Each row is where one point has got to under a steady rotation. How many ticks took it there?
The counts run from 0 to 287.
[ 59 126 136 184  90 106 113 109  95 143  88 118 106 117  93 125 124 118
 113 104 118 113 110 149 121 152  97 123 113 141 110 142 108 146 152 115
  90 145 175 148 115 167  69 108 129 123 105 143] | 227
[ 74 120 139 164 107 101 121 103 113 158 111 101  93 152  86 124 131 106
 114 136 107 124 114 141 135 139 143 121 136 101 113 146 126 155 161 102
 111 138 175 132 141 179  73  71  96 107  87 122] | 173
[108 131 102 134 129 101 128  85 100 118  86 112 121 169 152 102 150 131
  99 137 155 170 164 124 120 141 151 103 100 122 110 121 132 138 180 139
 112  97 156 118 146 131  44  89 126 117  90 125] | 109
[ 97 155 105 149 122  94 142 119 116 126  97 137 123 125 119 108 128 171
  82 122 149 159 153 114 142 130  87 133  83 144 105 148 147 139 185 133
  67 106 157 141 101 158  56 133 131 117 100 135] | 133
[115 151 110 133 125 105 168 121 147 121  58 128 112 143 111 111 113 170
  70 111 144 164 142 114 135 111 137 130 132 132  87 131 168 132 169 134
  85 118 171 122 116 141  65 127 107 116  90 125] | 195
[ 90 144  96 124 118 102 131 168 129 154  89 143 108 174 115 119 154 149
  96 125 133 132 141 108 138 120 113 102  99 119  77 160 162 121 183 175
  95 140 155 127 115 137  88 154 104 103 124 181] | 64
[106 108  86 141 117 117 118  99 115 127  36  72 101 170 122 114 134 130
  89 125 132 155 127 123 114 129 157 105 125 120 119 116 134 136 179 123
 115 121 163 113 160 113  72  96 126 121 114 127] | 171
[101 142 125 141 144  95 165 138 110 168 167 126 116 152 106 107 117 133
  94 118 129 129 142 109 152 138 128 143 134  92  98 175 148 166 172 135
 125 108 142 131 100 166  75 101 103 102  62 130] | 260
[122 134  97 165 132 109 185 162  73 158 128 127 125 120 113 114  93 172
  80  83 124 130 142 116 127 153  94 162 124 141 109 171 149 153 150 146
 116 109 119 126  80 125  84 138 118 114 103 159] | 207
[116 110 112 170 121 118 165 108  98 127  70  79 116 144 105 113  91 139
  75  95 122 152 123 136 132 149 151 145 161 116 127 123 140 153 148  93
 130 113 163 135 132 135  72  83 116 118  76  87] | 248
[ 86 115 113 188 110 117 114 136 130 148  71 100 118 136  95 116 138 130
 100  82 128 106 106 123 130 172  76 114 104 117 110 141 124 145 150 100
  88 130 180 163 103 158  85 136 141 110 103 129] | 78
[120 113  89 156 132 103 130 171 100 135  91 148 139 190 108 119 162 134
  96  97 141 145 153 131 135 176  93 104 105 126 122 135 156 122 113 128
 114 103 170 148  95 129  86 163 101 109  91  98] | 61
[109 120  88 147 142  99 137 133  64 154 125 108  88 188 140 101 139 111
  98 116 120 152 179 124 102 172 151 138 137 114 125 130 148 144 129 130
 157 111 129  77 141 104  78 109  93 118 103 156] | 254
[119 142  91 147 143 103 186 149  79 151 119 124  99 130 129  97  93 160
  76  84 129 148 160 111 119 148 112 174 128 146 101 159 155 152 148 148
 121 108 127 106 106 111  84 138 109 120 100 163] | 129
[108 137 108 126 119  92 134  92 105 106  76 134 129 156 137 105 140 158
  90 132 159 177 165 125 135 131 150 114 104 129 111 125 150 135 169 145
  99  95 161 121 134 137  37 104 115 122  90 107] | 187
[ 83 145  90 154 119 109 118 151 113 166 102 114  92 151 122 111 157 145
  97 118 120 121 137 109 106 136  90 127  91 135 102 156 141 147 178 140
  85 127 141 105 128 133  93 144 134 113 146 212] | 2
[108 108  97 185 133 112 148 111  76 145 103  75 128 136 114 113  98 129
  94  97 123 133 130 133 121 171 133 142 135 112 144 131 115 169 144  97
 137 100 145 136 123 135  64  76 131 130  83  95] | 29
[ 82 123  91 147 110  94 107 171  91 167 129 143 111 175 105 120 164 134
 119 146 117 122 139 137 132 143 101 101  89 121 120 163 146 128 167 163
  96 117 134 124 117 132  88 147 103 109 139 180] | 213
[106 106  77 177 100 122 154 134  67 138  54  80 110 120 110 125  97 173
  82  96 111 149 111 148 109 145 123 133 126 152 142 127 128 134 143 129
 101 116 138 124 140 105  73 125 142 138 150 141] | 224
[ 92 132  99 149 126  87 123 169  99 171 159 142 115 180 108 124 174 135
 115 141 119 130 144 128 138 146  90 118  93 111 118 167 152 130 165 148
 109 118 137 131 105 150  91 150  90  97 121 170] | 135
[ 92 129 130 162  90 111 127 146 113 139  62 129 127 124  84 130 106 151
  96  95 127 110  95 141 150 131  99 107 128 129  94 156 135 132 157 147
  77 145 178 162  97 162  81 128 116 106 107 133] | 219
[121 128  65 157 140  97 155 149  85 139 101 120  95 169 125 107 133 149
  66 107 125 182 167 131 104 148 120 149 122 155 126 122 165 125 133 126
 125 101 134  85 135  94  78 150  92 125 128 156] | 200
[ 97 104  84 175 108 108  86 143  93 142  70 119 131 169 117 123 168 120
 119 104 134 129 140 136 120 188  80  90  73 128 135 132 121 122 130 121
 109 113 167 149 123 131  80 146 134 117 122 126] | 7
[ 97 134 110 136 136 103 103 107 131 137  85 107  98 188 146 104 158 100
 107 115 152 124 161  92 104 155 146 112 109  91  86 132 136 145 163 120
 120 122 171 116 147 143  82 110 116  99  81 148] | 180
[114 124  77 137 145 105 140 114  78 166 122  89  97 166 148  99 120 122
  95 121 121 129 154 103 106 147 156 146 124 104 113 153 135 166 184 144
 150 113 112  90 152 111  76  92 124 113 103 177] | 105
[ 88 108 113 166 100 111  98 139 124 153  76  95 126 159  82 137 134 125
 113 124 113 110  86 141 152 145 114  89 117 104 128 146 124 143 165 125
  91 130 177 164 126 163  71  99 117 114 103 105] | 16
[ 76 152 114 160 107 111 136 129 121 138  74 123 100 107 116 108 116 155
  90 105 132 129 118 121 119 128  95 128 101 149  91 157 138 149 186 140
  68 140 161 130 113 149  81 130 143 115 123 179] | 1
[ 99 116 104 149 116 119 112  91 111 120  37  99  90 164 149 106 141 111
  97  92 149 139 146 118  94 156 149 111 123 117  96 109 128 137 151 128
 127 131 171 105 159 120  71 105 133 119  96 146] | 101
[ 87 113  95 147 107 102 124 127  61 163 112  94  83 164 111 119 133 114
 110 134 106 132 126 144 101 137 158 128 137 117 129 140 133 145 158 146
 139 145 132  81 171 108  79  84  97 119 131 184] | 97
[ 91 135 140 133 121  90 164 126  67 146 149 143 124 138 115 106 113 134
 110 120 133 140 147 133 148 136 159 141 147 123  91 170 140 154 169 166
 128 118 135 114 115 155  58  76  91 113  65 138] | 112
[ 89 133 106 179 132  90 150 174 110 181 155 127  90 154  80 120 136 129
  87 117  95 135 130 135 129 152  92 154 125 128 116 158 167 146 137 104
 103 121 137 117  89 162 103 141  84 101 114 153] | 276
